grid = -23,-44,-40,-47,46,-13
grid[0]: -23
grid[1]: -44
grid[5]: -13
grid[3]: -47

data =
[ 14.410 -10.172  -8.795 -19.849 -23.377 -17.061  -1.982 -14.320 -11.492
  -1.979  -7.946  -7.436  -4.590   3.536 -12.603  -2.872]
data[0]: 14.410
data[14]: -12.603
data[6]: -1.982
data[11]: -7.436
data[1]: -10.172
data[8]: -11.492
data[10]: -7.946
data[15]: -2.872

A =
178	116	121	162	74	76	51	107	139	72	84
106	96	107	130	77	132	98	99	134	89	92
101	167	197	227	213	33	181	50	150	141	186
103	92	84	74	78	121	87	115	100	94	84
81	94	118	94	85	108	102	97	71	94	86
103	86	71	62	67	131	80	124	96	88	74
202	156	65	137	219	70	108	125	251	137	173
A[0, 0] = 178
A[2, 5] = 33
A[5, 4] = 67
A[0, 1] = 116
A[4, 10] = 86
A[5, 7] = 124
A[3, 7] = 115
A[1, 0] = 106
A[1, 4] = 77
A[6, 7] = 125
A[:, 5] = [76, 132, 33, 121, 108, 131, 70]
A[4, 0] = 81
A[5, 3] = 62
A[:, 0] = [178, 106, 101, 103, 81, 103, 202]
A[:, 8] = [139, 134, 150, 100, 71, 96, 251]
A[:, 3] = [162, 130, 227, 74, 94, 62, 137]
A[:, 4] = [74, 77, 213, 78, 85, 67, 219]
A[1, 7] = 99
A[4, 2] = 118
A[:, 2] = [121, 107, 197, 84, 118, 71, 65]
A[3, 8] = 100
A[1, 3] = 130
A[5, 8] = 96
A[2, 3] = 227

x = array([-24, 475, 203, 348, 213, -63, 251, 281, 365, 374, -25, 457])
x[-12] => -24
x[-3] => 374
x[2] => 203
x[7] => 281
x[4] => 213
x[10] => -25

m =
 -15   37   41  190   -3 -126   33    7   -5  193  -27  112
  -8    3  -17    1   -2   -7    6    3   -4   -3   -5   -6
 -44   32 -142   93   -9  -50   20   18  -21  -96   27  -41
 193  -92  568   46   42  222 -220  -88   85   97  204  125
  62  -40  203  -98   13   71  -38  -28   26  113  -15   54
-340  -21  133   12    9   51  -50  -20   16   21   47   31
 -11    8  -38   -3   -3  -15   16    5   -5   -6  -12   -9
 -30   17  -76   16   -7  -35   35   15   95    8  -33   -6
 -74   38 -213  -20  -15  -85   83   36  -33  -38  -77  -51
 -12    6  -32   -1   -3  -13   12    5   -6   -5  -11   -8
  41  -22  120   13    5   46  -46  -18   20   20   41   27
 -84   43 -243  -20  -18  -97   93   40  -35  -41  -88  -57
  -2    6  -13   -1   -2   -6    6    2   -2   -2   -5   -3
  61  -27  177   16   14   68  -70  -27   26   29   64   40
m[0, 0] => -15
m[:, 1] => [37, 3, 32, -92, -40, -21, 8, 17, 38, 6, -22, 43, 6, -27]
m[7, 0] => -30
m[1, 7] => 3
m[0] => [-15, 37, 41, 190, -3, -126, 33, 7, -5, 193, -27, 112]
m[10] => [41, -22, 120, 13, 5, 46, -46, -18, 20, 20, 41, 27]
m[5, 9] => 21
m[1] => [-8, 3, -17, 1, -2, -7, 6, 3, -4, -3, -5, -6]
m[7, 11] => -6
m[:, 11] => [112, -6, -41, 125, 54, 31, -9, -6, -51, -8, 27, -57, -3, 40]
m[2] => [-44, 32, -142, 93, -9, -50, 20, 18, -21, -96, 27, -41]
m[12, 2] => -13
m[2, 10] => 27
m[:, 4] => [-3, -2, -9, 42, 13, 9, -3, -7, -15, -3, 5, -18, -2, 14]
m[4, 11] => 54
m[3, 10] => 204
m[4, 3] => -98
m[13, 5] => 68
m[:, 10] => [-27, -5, 27, 204, -15, 47, -12, -33, -77, -11, 41, -88, -5, 64]
m[2, 0] => -44
m[3, 3] => 46
m[12] => [-2, 6, -13, -1, -2, -6, 6, 2, -2, -2, -5, -3]
m[3] => [193, -92, 568, 46, 42, 222, -220, -88, 85, 97, 204, 125]
m[0, 9] => 193
m[0, 8] => -5
m[4, 10] => -15
m[6, 1] => 8
m[8, 5] => -85
m[9, 1] => 6
m[:, 6] => [33, 6, 20, -220, -38, -50, 16, 35, 83, 12, -46, 93, 6, -70]
m[13, 9] => 29
m[11, 11] => -57
m[:, 2] => [41, -17, -142, 568, 203, 133, -38, -76, -213, -32, 120, -243, -13, 177]
m[12, 10] => -5
m[12, 1] => 6
m[2, 3] => 93
m[5, 4] => 9
m[7, 6] => 35

W =
array([-1.765,  0.455, -0.091, -1.024,  0.792,  1.153, -0.622, -1.949,
        0.161])
W[0] = -1.765
W[6] = -0.622
W[3] = -1.024
W[7] = -1.949
W[5] = 1.153
